Look-ups in named tables: a row name and a column name give one cell, copied from the table.

zeson
columns: novamas, gaguf, butat, velanib, banulek, sep, pela, nifop
gida: [89, 113, 111, 83, 75, 104, 81, 167]
pemu: [78, 144, 110, 95, 95, 104, 91, 23]
ragi: [110, 113, 101, 81, 108, 103, 64, 194]
rusenu: [110, 107, 105, 103, 190, 119, 100, 62]
lop: [106, 109, 58, 94, 103, 112, 95, 79]
nam: [84, 110, 58, 90, 118, 86, 106, 66]
sileku: [95, 143, 102, 82, 131, 106, 70, 98]
gesoled: [103, 73, 92, 99, 107, 102, 111, 87]
nar: [101, 89, 135, 80, 81, 93, 134, 93]
zasit: [87, 121, 91, 102, 195, 112, 121, 112]
toboza: [96, 176, 100, 102, 80, 120, 116, 132]
suso: [98, 101, 53, 83, 39, 100, 74, 94]
kuz: [87, 125, 109, 92, 119, 105, 105, 107]
luk: [80, 116, 104, 95, 43, 88, 125, 171]

sileku, banulek -> 131
lop, nifop -> 79
luk, novamas -> 80
luk, sep -> 88
gida, banulek -> 75
zasit, novamas -> 87
kuz, gaguf -> 125
gesoled, butat -> 92
nam, pela -> 106
nar, gaguf -> 89
pemu, nifop -> 23
nam, sep -> 86
sileku, gaguf -> 143
Which row has the largest gaguf? toboza

Table vizeve
        zupimul  foputi  puzamaz  kito   bos  tekot  bonupog
riz         0.3    -0.1     -0.4   0.1   0.3   -0.2      0.1
tepo       -0.4    -0.1     -0.2  -0.1  -0.1   -0.5     -0.4
zubito     -0.1     0.0     -0.5   0.1  -0.1   -0.3     -0.4
gaf        -0.2    -0.4     -0.3  -0.6  -0.3    0.0      0.3
rupa        0.1     0.0      0.1  -0.2  -0.1   -0.2     -0.2
sige        0.2     0.0     -0.6  -0.2   0.2    0.0      0.5
dak        -0.3    -0.2      0.0  -0.4   0.0    0.0     -0.1
zev        -0.6    -0.3     -0.2  -0.5   0.0    0.1     -0.4
razik      -0.4     0.0     -0.4   0.1  -0.1   -0.3     -0.3
pani        0.0    -0.3      0.3  -0.4   0.1   -0.6     -0.1
zozula      0.1    -0.1     -0.4  -0.4   0.0    0.1      0.3
fuzofo      0.0    -0.1      0.0  -0.1   0.0   -0.4     -0.3

What is the bonupog of rupa in vizeve?
-0.2
What is the kito of dak in vizeve?
-0.4
What is the foputi of riz in vizeve?
-0.1
What is the bonupog of razik in vizeve?
-0.3
What is the foputi of sige in vizeve?
0.0
What is the foputi of tepo in vizeve?
-0.1
What is the zupimul of pani in vizeve?
0.0
What is the puzamaz of rupa in vizeve?
0.1
What is the puzamaz of zubito in vizeve?
-0.5
What is the tekot of razik in vizeve?
-0.3
What is the tekot of riz in vizeve?
-0.2
What is the bos of dak in vizeve?
0.0
What is the foputi of gaf in vizeve?
-0.4
What is the zupimul of gaf in vizeve?
-0.2
What is the foputi of zubito in vizeve?
0.0
What is the tekot of zubito in vizeve?
-0.3
What is the foputi of rupa in vizeve?
0.0
What is the bos of rupa in vizeve?
-0.1
What is the tekot of tepo in vizeve?
-0.5
What is the zupimul of dak in vizeve?
-0.3
Which row has the largest puzamaz? pani

fekubi =
         bipa  zigut  dut  geman  parita  kilana  zal
pezozom   158    150  167    141     168     158  161
fim        60    224  182    198     163     178  102
liv       235    122  152    140     165     153  207
kibo      125    114  177     70     179     140  142
bak       228    115  154    125     168     149  204
pumu      124    184  172    171     165     169  139
kevosat   128    191  170    185     162     172  142
lusiza    223    111  155    116     168     147  200
vubogat   125    188  169    178     164     169  141

What is the zigut of liv in fekubi?
122
What is the bipa of pezozom in fekubi?
158
What is the bipa of liv in fekubi?
235
What is the parita of lusiza in fekubi?
168
What is the parita of vubogat in fekubi?
164
What is the bipa of kevosat in fekubi?
128
What is the kilana of pumu in fekubi?
169
What is the geman of pezozom in fekubi?
141
What is the parita of fim in fekubi?
163
What is the dut of pezozom in fekubi?
167
What is the dut of liv in fekubi?
152
What is the zal of liv in fekubi?
207
What is the zigut of fim in fekubi?
224

miti:
         moziva     gel  voritu   tetom  tavilag     rov   goted   mobod    furu
kasetud   21877  -63135  -16074   -7244     6056   34274   18513   -4038  -71789
sof      -26762   46394  -11525    4576     -653  -29829  -55492    6586   47721
tov      -31507  -44578  -12858  -13896   -34871   67880  -36351    7266  -45771
dimekiz  -76330  -46596  -14063  -17625   -23805  -73609   -5676  -21593   13019
sadivo    23468    9695  -18035   -8150    -2323   60556    9301  -23990   22511
gizalak   50319  -25313  -18329  -17694   -33374  -27414   -2012  -15829  -80234
fudagi   -63256   33491  -11695   18550    12823    7448  -36656   -9252  -31455
tomizug  -10949  -60840  -15284     687    -1457    4543  -52018   -2445   68392
gov        1576   10207    -471   -2664   -10462    4144   -9127   -7881     489
zegag     38139    6713     566    4346    35818   33610   29520  -16578  -12292
lodofer   41072   45587   -2649   -7382   -16228   22724  -32662  -12784  -14008
mani     -55561   11871  -14284   -6880    15432  -40240   14010   -3273  -93353
tobek    -18813  -24629   -3859  -16285   -24283    5117  -26597   -9160  -72830

voritu of lodofer: -2649
mobod of sof: 6586
furu of fudagi: -31455
tetom of gov: -2664
moziva of sadivo: 23468
furu of dimekiz: 13019
moziva of fudagi: -63256
mobod of gizalak: -15829
mobod of tov: 7266
gel of gov: 10207
voritu of mani: -14284
voritu of tomizug: -15284

fop:
,zed,tov,soz,mak,peza
gefegem,-0.233,0.002,0.213,-0.151,0.500
bozepu,-0.001,0.303,0.207,-0.450,0.587
sov,-0.011,-0.129,0.172,-0.209,0.067
laguge,0.316,-0.035,0.129,-0.328,-0.013
resovo,0.456,-0.106,-0.090,-0.583,0.196
bazaku,0.045,0.204,0.276,-0.265,-0.054
nopivut,-0.086,0.265,0.348,-0.066,-0.205
navek,0.157,-0.119,0.010,-0.447,0.344
runiki,-0.342,0.017,0.495,0.251,0.264
punav,-0.134,0.108,0.339,-0.051,0.028
sesizif,0.312,0.221,0.198,-0.428,-0.015
bif,0.269,0.623,0.267,-0.295,-0.052

bazaku, zed => 0.045
bif, zed => 0.269
laguge, soz => 0.129
resovo, tov => -0.106
nopivut, zed => -0.086
sesizif, soz => 0.198
punav, peza => 0.028
bazaku, soz => 0.276
runiki, tov => 0.017
laguge, peza => -0.013
resovo, zed => 0.456
bazaku, peza => -0.054
gefegem, zed => -0.233
runiki, soz => 0.495
bozepu, soz => 0.207
laguge, mak => -0.328
sesizif, peza => -0.015
bif, peza => -0.052
navek, tov => -0.119
bozepu, zed => -0.001
Row with the largest zed: resovo

Table lage
,lek,zos,vuk,vap,zev,pulu,robolob,gagoz,sefar
getu,5449,3970,-8529,-8250,-9388,-8669,-8084,4475,2761
disaki,4552,3971,-8172,-9159,-9282,-8017,-9182,2882,3800
sogoli,-8953,-8726,4241,3430,5023,2887,3881,-7752,-9213
tidinoz,-9064,-8268,4299,3504,4452,3556,4001,-8160,-7962
totin,5248,4278,-7824,-9164,-9389,-7981,-7699,4312,3997

lek of tidinoz = -9064
robolob of sogoli = 3881
gagoz of totin = 4312
vuk of totin = -7824
pulu of tidinoz = 3556
zos of getu = 3970
zev of getu = -9388
vap of sogoli = 3430
gagoz of getu = 4475
vap of totin = -9164
vap of tidinoz = 3504
vap of getu = -8250
sefar of tidinoz = -7962
robolob of getu = -8084
zev of totin = -9389
pulu of disaki = -8017
gagoz of tidinoz = -8160
sefar of disaki = 3800
lek of disaki = 4552
lek of sogoli = -8953

Table sok
|  | feziv | fifog | novute | pabu |
|---|---|---|---|---|
| mukifun | 33 | 129 | 109 | 74 |
| gur | 136 | 154 | 0 | 91 |
| kar | 85 | 170 | 32 | 74 |
| gal | 118 | 80 | 177 | 122 |
| bom | 229 | 133 | 121 | 78 |

What is the feziv of gal in sok? 118
What is the novute of kar in sok? 32
What is the fifog of kar in sok? 170
What is the novute of gur in sok? 0
What is the pabu of kar in sok? 74
What is the fifog of mukifun in sok? 129
What is the feziv of mukifun in sok? 33

lepim
cols = rirogo, mibenu, bip, dufaro, zove
dila: [683, 723, 702, 717, 377]
lorefiz: [576, 578, 569, 579, 529]
togad: [626, 651, 642, 646, 451]
gosekap: [323, 240, 272, 231, 852]
nis: [426, 379, 396, 374, 720]
ged: [323, 240, 272, 231, 852]
givud: [494, 472, 479, 470, 631]
mafiz: [289, 193, 231, 183, 897]
merirav: [611, 626, 615, 624, 478]
molak: [644, 675, 664, 669, 426]

bip of dila: 702
mibenu of mafiz: 193
rirogo of merirav: 611
bip of lorefiz: 569
dufaro of togad: 646
dufaro of givud: 470
bip of merirav: 615
rirogo of togad: 626

